First come named turns, each shown by rows before and after it. For each pair of rows after them, which turns, in which order, take the first row to the second? The first pair is done for you.
A:
[ 0.93  1.37  2.49  0.97 -0.60  1.12 -1.94  0.65  0.49  0.46 -0.42  1.08
 -0.44  0.20 -2.23  0.35 -0.66  1.62 -1.18  1.09 -0.84 -0.94  0.51 -1.90
  1.45 -0.51  1.55 -1.57 -1.19 -1.30 -2.29] -> [ 3.27  0.80  1.44  0.81  1.56 -1.25  0.16  1.60  0.59 -0.68  0.25 -0.09
 -2.60  1.14 -1.28  1.02 -0.06  0.65 -1.02 -0.01  1.82 -1.37 -0.26  0.78
 -0.55 -0.85  0.93 -1.44  1.13 -1.14 -1.52]
[-0.87 -0.02 -2.37 -2.59  0.91 -1.67 -0.56 -1.20  1.77 -0.74  0.85 -0.45
  0.90 -2.29  2.06 -0.08  1.65 -0.69  0.66 -1.34  0.39 -2.72  0.43 -1.61
 -0.04 -1.09 -0.78  0.15 -0.50  0.92  1.26] -> [-0.34  0.27  0.19 -1.91 -0.52  0.09 -0.36 -1.51  1.48  1.83  0.56  0.35
  1.16 -1.46  0.30 -2.21  0.77  0.57  0.41  0.04  0.00 -1.25  0.61 -2.17
  2.61 -1.08 -1.26  0.93 -0.94  0.21  2.47]
[ 2.75 -0.12 -0.66  0.54  0.83  0.72 -0.87  1.46  0.11  0.04  0.43  1.44
 -1.35  0.66 -3.03 -2.20  2.10  0.21 -0.01 -0.36  0.23 -1.25  1.47 -2.51
  3.01  1.22 -1.63 -1.73 -1.29 -1.82 -2.22] -> [ 2.96 -0.50 -2.29  0.01  1.78 -0.65 -0.75  2.26  0.11 -1.86  0.58  0.76
 -2.33  0.41 -1.86 -0.59  2.63 -0.72 -0.08 -1.51  1.41 -2.31  0.87 -1.01
  1.37  1.30 -1.50 -1.53 -0.38 -1.23 -2.56]
[-1.14 -0.70 -0.27 -0.59 -0.34 -0.06  0.20  0.53  0.71 -0.89 -0.64 -0.25
 -0.16 -0.47  1.24  1.67  0.47 -0.32 -0.25  0.13 -0.59  0.82 -1.78  0.71
 -3.26  0.32  0.83 -0.31  1.34  2.14 -0.98] -> [-1.00 -0.58  1.49  0.42 -2.10  1.91 -0.60 -0.54  0.33  1.35 -0.66  0.84
  0.67  0.01 -0.79 -0.09 -0.35  1.53 -0.47  1.83 -2.11  1.91 -1.26 -0.67
 -0.92  0.20  0.63 -0.11 -0.01  1.40  0.11]
F:
[-0.83  0.58 -3.20 -1.15  0.77 -0.52 -0.45  0.07 -1.05 -0.34  0.11 -1.50
  0.88  1.33  0.75 -0.52  0.94 -2.32 -0.25 -0.64 -1.10 -1.28  1.30  1.66
  1.67 -2.78 -0.07  0.73 -1.17 -1.13  0.50] -> [-1.79  0.15 -0.14 -1.74 -1.65  1.25 -0.50 -0.80 -0.58 -0.63  0.21 -1.85
  0.65  0.50 -0.04  0.43  0.43 -1.08 -0.91  1.21 -2.47  0.83 -1.41  0.49
 -2.84 -0.22  1.58 -0.57  0.43  2.00 -0.76]
[-1.29 -3.12 -0.96 -1.95  0.06 -0.72 -0.43  0.89 -1.40  2.26 -0.34  1.39
  0.74  0.17  0.16  2.16 -0.54 -1.51 -1.19 -2.12 -1.06  0.33  0.44 -0.94
 -0.35 -0.65  0.09  0.11  0.31 -0.26 -1.80] -> [-1.14 -2.89 -0.83 -1.59 -0.27 -0.21 -0.93  0.86 -1.41  2.74 -0.42  1.45
  0.58 -0.22 -0.85  2.14 -0.53 -0.93 -1.34 -1.92 -1.02  0.70  0.66 -1.06
 -0.85  0.12  0.59 -0.38  0.50 -0.41 -1.57]
[-0.94  0.63 -1.04 -1.30  1.05  1.53  0.56 -0.95  0.50 -1.22  0.71  1.89
  1.44  0.77  1.04 -1.98 -0.13 -0.75  0.46 -1.18 -0.09 -0.42  1.55 -0.59
  2.65 -2.03  0.85 -0.07 -2.52 -1.61 -0.03] -> [-2.37 -0.22 -0.16 -2.07 -0.92  1.61  1.36 -1.73  0.73 -2.27  0.57  0.43
  1.63 -0.54  2.61 -0.49  0.51 -1.40 -0.23 -0.52 -0.95  0.37 -0.79  0.10
 -2.08 -1.52  2.08  0.20 -0.96  1.09 -0.63]
[ 0.17  1.01 -0.72 -0.08  0.46 -1.37 -1.28 -0.21 -0.12  0.59 -0.93 -1.35
  0.63  0.48  0.52 -0.72  0.48  1.00 -0.36 -0.69  1.90 -1.22  3.04 -0.06
  1.45  0.09 -0.49 -0.52 -0.34 -1.14  1.18] -> [-0.82  0.60  0.22 -0.82 -0.92 -1.56 -0.16 -1.03  0.09 -0.76 -1.30 -2.85
  1.09 -0.49  2.19  0.28  0.85 -0.03 -0.40 -0.28  1.10 -0.48  1.02  0.91
 -1.88 -0.16  0.04  0.05  0.83  1.21  1.84]
L:
[ 0.90 -1.39  1.85 -0.82 -0.49  0.26  1.90 -1.44  0.24  0.96 -0.28 -1.96
 -1.09  0.91  1.07 -0.35  0.49 -0.35  0.21  0.41 -0.12  1.37 -1.67  1.75
 -1.87  0.32 -0.13  1.27  1.63  1.57  2.04] -> [-1.91 -0.19  0.78 -1.21 -0.81  0.40 -1.30  0.21 -0.05 -1.57  0.06 -1.55
 -0.09 -0.89 -0.12  1.76  0.16 -0.56 -0.73 -0.02 -1.86 -0.09 -1.28 -0.63
 -2.45  1.89  1.44 -0.50  0.89  2.06 -1.52]
[-3.30  0.73 -0.99 -1.48 -1.63  1.48 -1.88 -2.33  0.09  0.81 -1.99 -1.39
  2.60  0.02  0.20  0.55 -0.06 -1.29 -1.30  3.54  0.52  0.10  2.57  0.26
 -0.34 -2.36 -0.63 -1.27 -2.38  1.70  1.37] -> [-2.98  1.19 -3.10 -1.03  0.00  0.70 -2.33 -0.91  0.26  0.27 -1.47 -0.79
  1.32  0.09 -0.19  0.73  0.20 -1.68 -1.17  1.76  1.76 -1.18  4.19  0.53
  0.80 -2.16 -0.51 -2.30 -2.44  0.47  0.19]
[ 0.70 -0.66 -0.07 -0.87  0.04 -0.54  1.97 -0.61 -0.58  0.82 -0.20 -0.19
 -0.75  0.63  1.41 -0.39  0.09 -0.31  0.82 -0.03  1.48 -0.37 -0.93  1.65
  0.71 -0.73 -0.79  1.46 -0.38 -0.65  1.97] -> [-1.51 -0.21  0.84 -1.14 -2.19  1.01  0.95 -1.17 -0.49 -0.06  0.20  0.16
  0.90 -0.73  0.58  0.82 -0.57  0.12  0.07  0.75 -0.90  0.51 -1.42 -0.06
 -0.61  0.23  0.20  0.65 -0.53  1.07  0.89]
Now pairs of rows:
Each pair is 2 to 3 turns apart.
[-0.18  1.88 -1.30 -0.60  1.27 -0.57 -1.72  1.37  0.03 -1.01 -0.13  0.79
  1.22  0.99 -0.51  1.76 -0.44  0.67  0.56 -1.54 -0.20 -1.61  0.75 -1.56
  1.32  0.14  0.21 -0.99 -1.20 -0.41 -0.99] -> [-0.23  1.67 -0.08 -0.54  0.19 -0.62 -1.64  1.17  0.38 -1.25 -0.28  0.50
  1.21  0.33 -0.68  1.80 -0.40  1.01  0.26 -0.68 -0.87 -0.79 -0.26 -2.50
 -0.40  1.21  1.11 -1.98  0.09  1.04 -1.65] -> F, F
[-2.13  0.55 -2.02  2.25 -0.46 -2.26 -0.66  1.60  0.59 -0.54 -1.45  1.22
  2.07 -0.24 -0.58  0.04 -1.74 -0.87  1.11  0.80 -1.23  0.27  1.73 -2.11
  4.62 -1.36 -1.35  0.78 -0.81 -1.42  0.43] -> [-3.12  0.69 -3.58  1.57 -0.24 -3.52  0.11  1.90  0.47 -2.60 -1.09  0.16
  1.78 -0.95  1.82  1.70 -0.85 -2.44  1.29 -0.38 -1.20  0.34  0.03 -0.21
  1.55 -1.26 -0.76  0.77  0.74  0.10  0.30] -> F, L
[-0.47  1.06 -3.18 -1.53  1.41  0.10 -1.54  0.29  0.32 -0.66  0.88  1.24
  1.35 -0.75  1.95  1.75 -0.37 -0.38 -1.20 -1.34 -1.31 -1.49  0.44 -1.42
 -1.94 -1.20  0.00 -0.49 -0.53  0.21 -2.33] -> [-0.09  1.15 -2.71 -0.78  1.09  0.52 -1.74  0.65  0.22  0.00  0.99  1.95
  1.39 -0.70  0.00  1.17 -0.73  0.75 -1.86 -1.53 -1.55 -1.64  1.20 -2.49
 -0.73 -0.93 -0.04 -1.19 -1.16 -0.54 -2.84] -> F, F
[ 2.54 -2.43  0.78  0.49  0.45 -1.61  0.82  0.02 -0.18  0.22 -0.40  0.25
 -1.60 -0.27  0.56  0.31  0.43  0.67  0.51  0.30  1.98 -0.90 -1.14  1.08
 -1.76 -1.06  0.11 -0.86  0.35  1.12  1.03] -> [ 0.59 -1.61 -0.21  0.32 -0.07 -1.88 -1.09  1.07 -0.02 -0.95  0.11  0.86
 -1.16 -1.15 -0.12  1.53  0.33  0.09 -0.58 -0.57  0.93 -1.79 -0.62 -0.32
 -2.59  0.58  1.22 -1.80 -0.41  1.37 -1.79] -> L, L
[-1.14 -1.41 -2.38 -1.01 -0.77 -0.70  1.29 -1.16 -0.39 -0.41  0.18 -0.70
  1.46  0.71  2.18  0.78  0.98 -1.16  1.05 -0.35  0.64 -0.56 -0.31  1.93
 -0.40 -1.82  0.33  2.10 -0.63  0.01  0.82] -> [ 0.11 -1.72 -1.73 -0.64 -1.17 -0.59  1.62 -1.32 -0.74  0.34 -0.16 -0.53
  0.61  0.91  1.30  0.18  0.91 -0.20  1.50  0.32  0.73  0.30 -0.17  2.08
  0.22 -1.90 -0.34  2.07 -0.43 -0.58  2.16] -> A, A
